Each row has a name. Each question is about the rows just above it.

Columns, left to right: H X R T
ripo: [ -32   31   37 -104]
gavef: [ -32  -21   37 -104]
Doro: [ -32  -70   37 -104]
Whose row is [ -32  -21   37 -104]? : gavef
Which column holds this, read top down? [-21 -70] : X
Which column holds [ 31 -21] top down? : X
Doro in full: : [ -32  -70   37 -104]

Columns, left to right: G L E V N B P A
Rolop: [-88   1  60 -24  -5 -10  -7   2]
loper: [15  1  4  6  4 11 -4 -2]
lebe: [-71  -2  33   5 -16  -4  -5   0]
Pip: [ -1   0  17   2  29  23 -11   6]
lura: [-81   2  55 -18  -6  -1  -6  -3]
Voku: [-81   1  60 -24  -6  -8  -8   1]
mugo: [13  0  2  7  5 10 -5 -3]
foro: [-84   4  52 -16  -5  -1  -6  -4]
marus: [-81   3  54 -17  -7   0  -7  -4]
sopi: [-79   1  56 -16  -5   0  -6  -2]
sopi in full: : [-79   1  56 -16  -5   0  -6  -2]
marus in full: : [-81   3  54 -17  -7   0  -7  -4]
lura in full: : [-81   2  55 -18  -6  -1  -6  -3]
Which column holds [17 55] top down? : E

Columns, left to right: Y Z D U F
lanim: [-3  1 -6 -3  3]
Nilog: [ -5   8  -8  11 -19]
supip: [-3  1 -6 -3  2]
nare: [  6  -3 -30  -5  26]
gesa: [-9 22 14 -5 28]
lasid: [-1  0 -5 -5  0]
gam: [  3 -25 -90 -77  25]
Vekur: [-9 40 14 -5 28]
Soza: [ 86  67 -62   1 -39]
gesa in full: : [-9 22 14 -5 28]
Which column holds [1 8 1] top down? : Z
[ -6  -8  -6 -30] is in which column, read top down? : D
supip in full: : [-3  1 -6 -3  2]
[-19   2] is in which column, read top down? : F

Columns, left to right: noz benu bof litu lidu Zav zur nivev mene Nuz
buzug: [ 33  45  11 -34 -16 -19   3   8 -10  22]
murel: [ 49  31   1 -14   5 -39  19  19 -17   1]
Zuv: [ 49  31   1 -14   5 -39  19  19 -40  10]
nav: [-32 -24 -26  41   9  37 -43  42 -21 -50]
[-16   5   5] is in which column, read top down? : lidu
[31 31] is in which column, read top down? : benu

Columns, left to right: J C Q W M S
kimug: [-15  -5  35 -77 -92  91]
Rivo: [ 33  64  -9  20  46 -98]
Dut: [-15  -5  35  20 -11  73]
pativ: [-15  -5  35 -77 -11  73]
pativ in full: : [-15  -5  35 -77 -11  73]
Which column holds this, read top down? [64 -5] : C
[35 -9] is in which column, read top down? : Q

Columns, left to right: bemul dugiv dedu gida Neti
zeg: [-52 -35  60  63 -20]
Pok: [105  42 -26 -38 -42]
tav: [-25 -41 -13 -37  31]
vav: [ -5  40  44 -30  42]
kipa: [-74 -36  33  -9  34]
[-52 105 -25  -5] is in which column, read top down? : bemul
tav in full: : [-25 -41 -13 -37  31]
zeg in full: : [-52 -35  60  63 -20]
Which column holds [105 -25  -5 -74] top down? : bemul

Columns, left to right: Tob Nekuf vulem rokes
nek: [ 13   5 -71  -1]
Gud: [-44  -7 -31  13]
veta: [-33 -11  -8 -68]
gadi: [ 4 12 76 70]
Mefov: [-36  -6  66  -4]
Rovun: [ -29   -1  -32 -100]
veta in full: : [-33 -11  -8 -68]
Mefov in full: : [-36  -6  66  -4]
Rovun in full: : [ -29   -1  -32 -100]

Columns, left to right: duvo zok mok lako sako
kobi: [  39  -27   -1  -35 -100]
fofur: [-29 -61   3   6  17]
lin: [  39  -27  -61  -35 -100]
Kufi: [  39  -27   -1   12 -100]
Which column holds this, read top down? [  6 -35  12] : lako
fofur in full: : [-29 -61   3   6  17]
Which column holds [-1  3] top down? : mok
Which column holds this, read top down? [-61  -1] : mok
lin in full: : [  39  -27  -61  -35 -100]

Columns, left to right: kizu tudu Tika Dofu
Fotu: [-46 -83  -4   6]
lumus: [-21 -85 -15  52]
rel: [-56 -67 -56   8]
Gise: [-73 -83  -4   6]
lumus in full: : [-21 -85 -15  52]
Gise in full: : [-73 -83  -4   6]
Fotu in full: : [-46 -83  -4   6]

Columns, left to right: biv muv Badup buvu ras teted zib nobe lafe
zik: [-42 -29  -9 -14  41 -17   9 -10 -47]
mep: [  0 -11   3   3 -14   5  -1   9  -3]
zulo: [ 50  53  -7  17 -64   1 -59 -38  69]
Maz: [ 50  53  -7  17 -64   1   2   1 -80]
Tilon: [ -9  14 -71 -23 -45 -19  24  31  -5]
dip: [  0 -11   3   3 -13   5  -1   9  -3]
notol: [-35 -52   4  68  10  87 -61 -51 -49]
mep in full: : [  0 -11   3   3 -14   5  -1   9  -3]
Tilon in full: : [ -9  14 -71 -23 -45 -19  24  31  -5]

Columns, left to right: zitiv kulo pela sukof nadat
bubiz: [ 68 -32 -59 -22 -35]
Tov: [-25  67  62 -49   1]
Nuv: [ -6 -46 -39   6 -26]
fer: [-71  56  47 -20  68]
sudi: [ 68 -48 -41 -12 -71]
ziz: [-70  61  47 -21  75]
moz: [-35  41  14 -43  49]
Davag: [ 59  -7 -16 -37 -41]
faba: [-36  64  83 -39 -13]
bubiz in full: : [ 68 -32 -59 -22 -35]
Which column holds this, read top down? [-20 -12 -21 -43 -37] : sukof
sudi in full: : [ 68 -48 -41 -12 -71]

Columns, left to right: guko remo dume dud Rila kuga Gizo
reti: [-45  45  23 -33 -30 -29  13]
modar: [-13  45  49 -50 -36 -29  13]
fedi: [-13  45 -56  46 -24  13  13]
vel: [-13  45 -95  -5 -21 -29  13]
bopu: [-13  45 -94  -7 -20 -33  13]
Fute: [-40  45  15  -7 -24 -71 -23]
zoza: [ 53  45  15   1  61 -24 -30]
bopu in full: : [-13  45 -94  -7 -20 -33  13]
reti in full: : [-45  45  23 -33 -30 -29  13]

Columns, left to right: vab fik Sak mov kopor
dumad: [ -4  70 -91  26 -37]
lugu: [-28  65 -97  83  19]
tado: [  7  82 -73  32 -27]
Which column holds this, read top down? [-28   7] : vab

